Here are some points, one per row:
[43 36 60 23 -20 66 -23 -2 -3 22 -5 -29 34 -5 24 5 -29 -63 23
 11 -18 -11 10 68 -85 -54 -97 -52 -11 -4 -8 45 66 12 47 45 -21 47
 -65 78 -71 -10 42 -39 -42 -40 35 23]
[22 3 0 -27 14 -21 -97 63 -49 -34 -48 -1 20 0 43 14 -23 11 -8
 -58 -1 22 36 89 -28 3 -40 23 -38 67 -26 -6 21 -60 -89 39 -11 22
 -9 -8 72 9 -37 34 -2 7 15 -46]
[-83 90 7 0 -5 1 46 -22 -23 1 28 -47 -14 -7 60 -25 -33 64 -5
 103 22 29 -6 17 -5 61 65 24 -14 -43 -52 -91 -11 22 12 79 -79 6
 -14 34 12 85 -15 -60 16 16 42 -41]
[-35 5 -27 29 -49 -89 23 -59 15 2 30 56 -24 -4 -44 13 56 12 49
 72 -6 -5 28 4 -62 38 -44 21 52 20 31 -46 17 32 -34 -6 -39 62
 -81 9 5 5 -71 10 8 24 8 28]
[54 33 20 -54 -38 8 -24 -2 -29 -9 -17 -1 -40 -3 -3 -20 18 2 -53
 13 29 35 -21 -18 -67 39 46 -97 7 10 -53 -7 62 16 -8 9 79 -56
 -79 -23 36 -56 -5 -27 -26 -89 -10 -16]
[-53 1 -18 -33 -50 -84 -44 5 -91 8 -32 -49 44 5 1 14 29 35 60
 -8 -33 -65 -30 -10 -21 -9 -52 -20 47 -79 21 17 -42 0 24 10 50 -54
 35 -48 37 28 9 -33 -52 40 8 42]
[28 9 11 21 5 -28 2 -3 2 -40 91 5 12 16 74 2 22 14 -60
 -62 -24 1 -4 -37 7 15 -5 -2 47 -88 61 -32 31 -4 -44 32 35 -33
 -17 2 -50 -35 -2 36 -66 42 48 -60]
[25 -18 1 95 -13 9 -18 63 -92 -39 -84 -23 -1 57 -26 -70 32 5 -29
 -7 -2 -16 79 -34 -5 -20 106 7 17 -41 26 -10 -6 2 44 10 0 78
 4 -45 -50 33 -30 -9 -13 -19 2 26]
[-90 -45 -21 -28 -18 -1 1 46 70 -41 16 6 -87 27 55
 1 9 22 -8 22 -10 -103 9 -15 8 -67 -9 23 -8 36
 -22 -37 -21 -23 -6 -81 56 27 -52 12 -36 -30 -46 -3 -19
 -115 55 65]
[9 65 68 -54 24 -21 -38 -19 -1 -1 9 29 36 -36 -33 -12 -24 -16 -8
 -18 35 -36 -30 16 5 -41 7 -11 72 -33 15 -28 -8 40 0 -26 -23 77
 47 -32 -16 -65 -65 -1 97 5 -2 32]
[-32 -76 6 -46 -62 -4 33 15 -12 58 8 -63 -51 -70 -29 70 -15 -22 -49
 -26 -19 34 92 -20 28 70 -35 -19 -37 -33 87 -50 -48 -41 28 19 -16 15
 -16 -11 -1 5 -94 -60 61 -42 -11 -23]
[0 -63 57 47 19 47 -20 25 44 6 90 -4 92 -26 -38 -15 86 -12 -55
 46 6 16 1 55 -45 -33 -14 25 -1 1 -5 -58 2 -19 33 -21 9 -66
 -22 -12 52 81 -25 41 90 -18 -20 13]
[25 47 -39 25 -10 -47 -19 2 -4 -6 13 1 79 20 -14 51 -32 45 -18
 -40 94 -54 27 -84 -16 0 -23 11 -56 -2 -15 -61 23 -22 106 -50 12 6
 21 57 13 -8 -8 44 -39 31 -56 -27]
[47 -4 -52 3 35 23 127 5 38 16 -59 -24 36 -71 -17 26 40 7 4
 -13 48 -1 -62 5 22 23 41 27 -1 -25 2 22 15 23 -51 -71 37 -20
 36 5 -25 38 -73 -6 -27 42 56 18]
[-35 57 10 -35 65 -1 -40 25 2 -46 35 -21 11 51 -85 42 -16 -43 -44
 37 -9 37 34 -20 28 21 -20 -27 18 55 22 46 87 -73 4 7 -42 -60
 -15 -5 -39 15 38 -50 -28 32 37 77]
[14 -41 -20 1 -28 8 -37 13 54 -33 -23 5 -33 -68 -23 16 -38 43 -31
 18 29 28 23 -19 -79 -4 -4 11 -9 4 -29 18 4 43 14 -6 -36 -24
 41 -53 -18 -39 60 -24 -2 54 62 24]
[48 28 31 37 -8 -3 -27 10 42 -14 -7 -31 -51 -30 1 36 -5 -21 16
 35 27 -77 61 39 38 57 2 -11 -14 7 -62 18 -39 40 -42 71 23 -80
 20 -18 -46 -21 -32 54 -12 23 -62 31]
[-15 40 24 0 -83 17 -28 39 42 0 22 0 16 100 -42
 -14 -32 -76 10 28 62 13 -32 18 -37 -26 -12 -51 -104 14
 53 38 -35 -28 -31 50 -52 -22 15 -42 4 -54 -22 23 -34
 -2 46 -22]
[18 11 88 8 25 -60 69 -14 65 14 -9 -46 3 59 1 -78 -50 -13 -3
 -53 -52 -1 8 -36 -62 14 -30 43 9 -4 -51 42 -44 -3 -7 -44 -35 33
 -7 -5 -1 10 -22 -70 -1 24 -52 16]
[0 37 -16 34 -24 24 -89 -41 2 19 54 22 -23 -39 5
 -8 14 -58 29 -20 17 45 39 4 29 23 31 11 -31 -37
 -10 19 3 16 -54 -127 -15 -14 43 16 1 31 16 -58 -50
 -16 -6 10]
[69 17 28 -11 13 89 24 -54 -4 -40 3 -33 5 30 -6 57 49 13 13
 39 -42 -38 12 -3 16 -26 31 -21 31 58 30 -21 -34 -42 0 -11 50 68
 48 -78 41 -24 41 -75 -36 27 -56 -80]
[19 -36 84 1 -25 -65 7 -57 -41 -34 14 24 0 -46 64 51 -9 8 -6
 2 0 -8 0 -17 6 -40 54 -1 -42 41 22 113 36 -22 10 -24 -67 -35
 -25 15 -9 24 -3 30 13 21 24 -25]
[-26 38 -73 -90 -15 -6 7 -60 39 -17 -24 13 -22 61 40 41 30 -44 -29
 -6 -25 49 39 64 -47 -68 30 38 -16 -44 22 59 -5 -3 15 11 88 22
 15 35 -54 25 -13 20 77 56 -78 21]
[-44 13 11 -2 -37 27 6 28 -46 8 -20 89 -30 -30 -98
 9 -36 -6 -37 29 -26 -40 -65 45 6 -3 -15 94 6 6
 -13 -9 -58 -38 -32 -14 51 2 -103 56 -23 -10 58 -15 -2
 54 -32 -68]
[74 -78 -48 -46 42 -5 13 55 19 -32 26 65 -25 57 33 6 9 -70 80
 0 -36 -56 -7 -40 -37 30 88 -40 -2 -69 -34 -37 -28 -35 54 9 -3 -11
 -11 101 56 11 29 -24 6 65 33 7]
[-48 -36 65 26 44 -52 33 -15 -26 8 -10 64 49 -46 32 -45 -21 -50 -38
 75 -1 18 19 35 9 65 15 -38 16 23 9 10 -70 -35 38 -17 52 72
 79 -17 16 -46 20 44 -55 -32 13 56]
[-25 -34 34 55 45 24 -28 -67 -41 26 -50 -53 -47 20 18 -54 9 47 14
 49 28 35 -70 -7 73 19 -79 -11 -60 14 27 -9 34 -19 -48 -28 39 4
 -17 30 17 -96 18 -29 61 98 -13 -33]
[-38 -9 27 22 -55 -28 -45 -8 83 37 -44 -14 64 -42 -36 22 -21 -45 50
 -7 -26 21 11 -39 0 -13 33 -4 14 59 -52 -15 62 -8 -12 25 54 5
 39 18 -23 12 -1 22 -2 8 37 -62]
[-8 -20 -60 -33 45 40 -36 18 -62 101 112 -48 -60 -16 -11 -65 17 28 38
 27 -25 39 -15 -14 -19 -9 34 89 -28 73 -33 46 -53 -29 82 43 13 4
 -8 -3 -56 -11 -52 19 6 -4 30 -43]
[86 43 -57 51 -6 -74 35 52 -15 29 -8 7 24 7 46 13 -81 25 57
 87 -51 74 -14 45 59 -35 20 -10 38 47 19 -56 -48 9 15 -15 -15 -16
 -25 -10 -43 1 7 -53 24 -35 1 -13]
[-38 -57 5 24 -4 34 6 -12 -80 42 -9 8 8 118 7 72 -65 5 10
 -2 -3 6 -16 -22 -11 47 -52 33 71 -16 -36 25 21 6 -42 -20 -1 -24
 65 -17 3 11 -19 53 38 -7 15 -19]
[19 41 -97 32 12 30 28 -44 24 36 -20 -43 -3 -43 24
 -11 -17 0 15 -103 -35 -38 -17 16 28 64 35 9 26 -12
 21 6 -21 -21 12 -55 -18 2 -62 -54 60 12 45 107 61
 12 55 52]
[-50 -40 -16 -51 74 2 -26 8 -6 32 -17 -3 27 2 20 43 -17 11 -9
 25 -39 -8 -47 -55 14 -6 21 -51 -60 -48 -10 -3 9 74 -42 -8 -31 40
 -65 -87 -33 26 28 30 -25 -32 -82 -15]
[38 -14 -5 60 96 -13 -15 -63 38 3 -17 -15 -31 -9 -70 -3 11 32 -88
 -46 -43 -32 -54 4 9 -29 9 11 44 -4 40 22 -47 78 -22 14 -29 3
 36 108 96 -7 -6 14 -32 -54 19 11]
[-23 35 40 -58 0 -10 74 73 -60 30 8 -1 -34 25 14 36 29 -17 14
 -22 -25 43 37 -29 28 -48 -5 31 -27 5 7 -59 35 107 5 -10 7 9
 7 -25 67 -45 45 49 -27 17 6 44]
[-27 -66 -31 -63 -13 -13 46 -46 -5 -62 -10 -43 35 13 -24 -54 43 -11 53
 -41 2 5 -11 59 43 -18 48 57 -20 30 -37 -50 48 43 33 1 -57 -60
 -12 -32 -61 -63 2 9 -51 -86 -55 32]
[-35 51 13 60 6 65 -3 80 34 5 6 68 41 -14 29 51 53 89 24
 -69 -50 1 -29 17 9 65 -4 -31 -22 8 41 70 17 -9 15 53 -7 20
 29 50 -2 -43 5 -62 33 -45 -29 29]
[54 -22 11 -48 -10 -31 -19 52 38 -50 40 7 -25 21 -25 -39 -17 43 28
 7 50 -25 -6 34 22 54 -62 -3 -14 -15 40 40 77 43 53 -26 35 32
 28 -22 -18 90 49 13 7 -23 8 -45]
[-7 -6 -41 31 -81 27 14 21 -25 -5 19 15 -31 6 16 -96 3 -19 -70
 -42 -61 -11 -79 4 34 -44 -24 -67 29 71 -52 -32 27 -2 31 4 -72 28
 107 1 -10 73 -24 41 -19 30 -64 46]
[-59 9 -37 21 77 -36 59 5 -26 -61 16 5 0 -34 -6 -29 18 -50 32
 -71 73 -24 28 -35 -39 -37 10 -87 -7 35 4 -17 -12 55 -13 2 34 -41
 -13 -5 -6 10 43 -22 42 -31 -5 -95]
[7 -29 -26 41 10 -14 8 -2 36 71 -31 38 -30 13 48 27 53 -43 -35
 -6 46 2 -34 6 60 -47 -43 50 40 -59 -62 26 34 -70 14 79 -47 24
 24 -34 36 -25 84 -75 38 -12 -23 5]
[50 15 34 -8 26 63 -40 -85 0 -34 -61 72 -29 -15 -4 6 -8 18 44
 -49 33 59 -43 -38 24 20 -52 40 -28 14 7 -31 -75 -26 -9 50 32 -34
 -6 -25 0 51 -29 24 -9 -31 28 26]
[5 -23 -7 -38 19 67 15 -22 29 92 -39 28 13 -18 18 -67 -30 71 4
 9 65 -24 48 -20 -13 -25 16 9 46 21 106 5 16 -42 -64 11 -28 -66
 0 39 21 22 47 38 -14 12 -43 3]
[19 -7 -44 -20 -41 35 37 -6 26 -65 4 -34 44 -34 -37 -20 -11 27 17
 34 -1 60 54 -33 72 -23 -20 -35 24 -62 -52 81 -42 13 -41 -10 -12 8
 -12 44 47 -21 9 40 7 -5 17 -2]
There is one direction along which these points spread out most. How far along it is each point below, from 0 to 99? The average is 50, and the first point in the table lies past the average. One standard deviation of the points above along it is 16.
[7 -29 -26 41 10 -14 8 -2 36 71 -31 38 -30 13 48 27 53 -43 -35
 -6 46 2 -34 6 60 -47 -43 50 40 -59 -62 26 34 -70 14 79 -47 24
 24 -34 36 -25 84 -75 38 -12 -23 5] 49
[-83 90 7 0 -5 1 46 -22 -23 1 28 -47 -14 -7 60 -25 -33 64 -5
 103 22 29 -6 17 -5 61 65 24 -14 -43 -52 -91 -11 22 12 79 -79 6
 -14 34 12 85 -15 -60 16 16 42 -41] 50
[-53 1 -18 -33 -50 -84 -44 5 -91 8 -32 -49 44 5 1 14 29 35 60
 -8 -33 -65 -30 -10 -21 -9 -52 -20 47 -79 21 17 -42 0 24 10 50 -54
 35 -48 37 28 9 -33 -52 40 8 42] 45
[69 17 28 -11 13 89 24 -54 -4 -40 3 -33 5 30 -6 57 49 13 13
 39 -42 -38 12 -3 16 -26 31 -21 31 58 30 -21 -34 -42 0 -11 50 68
 48 -78 41 -24 41 -75 -36 27 -56 -80] 50
[-7 -6 -41 31 -81 27 14 21 -25 -5 19 15 -31 6 16 -96 3 -19 -70
 -42 -61 -11 -79 4 34 -44 -24 -67 29 71 -52 -32 27 -2 31 4 -72 28
 107 1 -10 73 -24 41 -19 30 -64 46] 43
[-48 -36 65 26 44 -52 33 -15 -26 8 -10 64 49 -46 32 -45 -21 -50 -38
 75 -1 18 19 35 9 65 15 -38 16 23 9 10 -70 -35 38 -17 52 72
 79 -17 16 -46 20 44 -55 -32 13 56] 46
[-8 -20 -60 -33 45 40 -36 18 -62 101 112 -48 -60 -16 -11 -65 17 28 38
 27 -25 39 -15 -14 -19 -9 34 89 -28 73 -33 46 -53 -29 82 43 13 4
 -8 -3 -56 -11 -52 19 6 -4 30 -43] 53
[5 -23 -7 -38 19 67 15 -22 29 92 -39 28 13 -18 18 -67 -30 71 4
 9 65 -24 48 -20 -13 -25 16 9 46 21 106 5 16 -42 -64 11 -28 -66
 0 39 21 22 47 38 -14 12 -43 3] 37
[86 43 -57 51 -6 -74 35 52 -15 29 -8 7 24 7 46 13 -81 25 57
 87 -51 74 -14 45 59 -35 20 -10 38 47 19 -56 -48 9 15 -15 -15 -16
 -25 -10 -43 1 7 -53 24 -35 1 -13] 50
[54 -22 11 -48 -10 -31 -19 52 38 -50 40 7 -25 21 -25 -39 -17 43 28
 7 50 -25 -6 34 22 54 -62 -3 -14 -15 40 40 77 43 53 -26 35 32
 28 -22 -18 90 49 13 7 -23 8 -45] 60
[-35 57 10 -35 65 -1 -40 25 2 -46 35 -21 11 51 -85 42 -16 -43 -44
 37 -9 37 34 -20 28 21 -20 -27 18 55 22 46 87 -73 4 7 -42 -60
 -15 -5 -39 15 38 -50 -28 32 37 77] 83
[-35 5 -27 29 -49 -89 23 -59 15 2 30 56 -24 -4 -44 13 56 12 49
 72 -6 -5 28 4 -62 38 -44 21 52 20 31 -46 17 32 -34 -6 -39 62
 -81 9 5 5 -71 10 8 24 8 28] 47
[-50 -40 -16 -51 74 2 -26 8 -6 32 -17 -3 27 2 20 43 -17 11 -9
 25 -39 -8 -47 -55 14 -6 21 -51 -60 -48 -10 -3 9 74 -42 -8 -31 40
 -65 -87 -33 26 28 30 -25 -32 -82 -15] 47
[38 -14 -5 60 96 -13 -15 -63 38 3 -17 -15 -31 -9 -70 -3 11 32 -88
 -46 -43 -32 -54 4 9 -29 9 11 44 -4 40 22 -47 78 -22 14 -29 3
 36 108 96 -7 -6 14 -32 -54 19 11] 17
[-44 13 11 -2 -37 27 6 28 -46 8 -20 89 -30 -30 -98
 9 -36 -6 -37 29 -26 -40 -65 45 6 -3 -15 94 6 6
 -13 -9 -58 -38 -32 -14 51 2 -103 56 -23 -10 58 -15 -2
 54 -32 -68] 54
